(in the rows, 128 means zero)
A single turn carries every row of the set below to another of its rows. Some are shown first; where does it send the rows asked next?
J_587: [142 154 156 145 115 128 127 127  97 111 123 138 123 100 139 117 129 146
 112 117  92 120 121 117  96 127 113 126 110  70 140 119 147 121 123 130]
J_434: [157 157 138 148 127 154  83 124 109 115 103  87 128 108 129 151 115 174
 120 145 119 133 111 132 165 133 108  93 146 120 161  81 142 124 133 131]
J_598: [130 161 113 138 145 102 114 100 149 122 125 113 157 110  85 134 119 155
 146 127 138 158 107 114 137 139 105  88 115  92 148 132 145 167 153 131]
J_704: [158 147 140 140 133 152  86 124 105  98 120  84 139 116 132 152 106 186
 128 143 130 131 115 143 156 149 118  98 141 121 153  86 144 127 133 131]
J_524: [147 133 152 143 136 141 128 123  87 118 113 130 117  66 137 130 136 154
 125 124  87 123 124 123 111 104 119 132 118  81 162 122 146 154 129 113]
J_208: [139 134 100 124 126 157 115 112 108  88 136 149 120  69 122 126 150 145
 124 105 127 125 129 126 118 121 124 113 123  66 137 126 152 124 137 103]
J_391: [103 132 143 132 162 140 116 121 132  99 148 131 122 135 107 124 107 147
 102 146 123 112 148 135 154 116 120 101 144  95 147 125 105 169 140 150]
J_133: [166 149 143 141 127 138  82 124  99 110 119  85 130 116 141 152 117 174
 113 142 111 143 111 131 162 138 120  94 138 119 146  88 148 118 135 123]
J_427: [139 158 156 149 115 127 127 132  97 109 117 138 114  93 135 111 124 150
 115 117  95 121 118 118  95 129 119 125 121  71 135 123 145 129 123 123]
J_138: [104 137 152 147 154 130 128 119 133 101 164 132 126 143 121 117 118 141
 114 143 125 113 139 122 154 109 125  99 142  89 150 121 102 159 138 144]
J_270: [141 128 131 121 126 152 132  88 108 119 139 110 121 103 110 113 146 109
 113 139 161 130 113 149 149 141 134 111 159 118 166  99 159 140 120 161]
J_716: [130 166 114 141 133 110 108 104 145 132 129 117 149 105  80 115 123 161
 138 123 128 162 105 118 140 149 101  87 125  89 149 130 148 170 152 136]
J_644: [151 134 152 138 137 134 133 121  96 116 119 128 119  76 140 134 138 151
 130 124  82 123 128 121 113 105 112 131 104  78 165 119 150 150 129 114]
J_285: [110 134 142 134 154 144 126 125 141 101 163 134 122 130 118 119 118 148
 108 135 116 114 133 125 165 107 128  91 150  88 161 118 100 164 138 139]
J_569: [145 114 136 122 138 140 131  87  92 114 152 102 122 107 108 121 152 105
 103 132 158 137 113 145 141 137 136 116 151 110 155 103 159 144 119 151]
J_239: [132 131 138 116 129 145 133  83  94 130 140  96 123 114 114 122 151 119
 109 138 160 135 113 133 158 133 137 114 152 106 164 110 163 141 110 161]
J_637: [129 173 124 131 144 111 109  89 146 122 123 110 156 103  76 122 117 169
 134 123 135 151 116 124 145 140  99  85 115  94 155 127 163 163 137 135]
J_168: [106 134 155 140 159 139 132 115 130  99 153 128 122 134 100 127 112 150
  95 131 109 110 139 123 152 104 120  93 137  81 148 111 111 170 136 136]
J_903: [139 125  93 135 155 124 140 123  95  95 122 136 124  82 126 131 123 142
 118 113 132 131 112 135 118 117 114 124 106  73 141 127 146 105 133 110]
J_447: [145 134  97 134 148 124 136 126  96  90 118 135 126  71 124 129 121 142
 116 103 136 135 109 137 125 114 122 127 114  75 142 131 144 112 125 108]
J_425: [159 149 142 155 134 142  79 117 109  97 121  85 147 114 149 154 118 171
 135 140 123 147 112 133 151 133 112  89 136 122 157  81 142 133 130 123]
J_784: [163 153 138 148 134 142  80 127 118  98 122  85 142 109 142 148 110 170
 117 133 124 143 105 140 154 140 111  86 142 121 154  84 129 121 127 124]
J_793: [133 162 110 138 136 117 117 109 154 120 119 122 169  97  73 115 113 161
 139 124 135 147 109 135 148 142 106  94 124 100 159 125 155 161 147 139]
J_808: [139 124 136 131 134 148 140  83  89 128 145  97 115 105 111 121 147 118
 117 131 159 142  95 135 143 136 128 109 159 110 167  96 150 150 117 157]
J_194: [138 121  95 129 127 152 113 111 105  89 133 149 121  81 126 132 150 148
 128 108 124 122 129 127 116 128 116 113 117  62 137 121 157 122 140 108]
J_428: [109 142 148 144 151 136 125 122 138 104 137 131 109 133  99 120 111 143
 101 137 119 103 137 125 165 110 114  98 149  83 155 112 105 164 135 150]
J_170: [140 122 138 126 128 149 132  74  92 117 149 105 120 113 121 133 153 117
 122 131 165 138 103 123 143 135 134 106 153 109 159  99 150 139 124 160]
J_315: [134 162 112 131 138 117 118 108 140 116 133 124 164 107  76 121 116 171
 139 124 127 160 105 125 141 143 112  89 113  95 148 125 167 161 154 127]

J_524 -> J_447
J_270 -> J_434
Now find these:
J_168 -> J_569
J_704 -> J_637
J_138 -> J_170
J_784 -> J_716
J_587 -> J_194

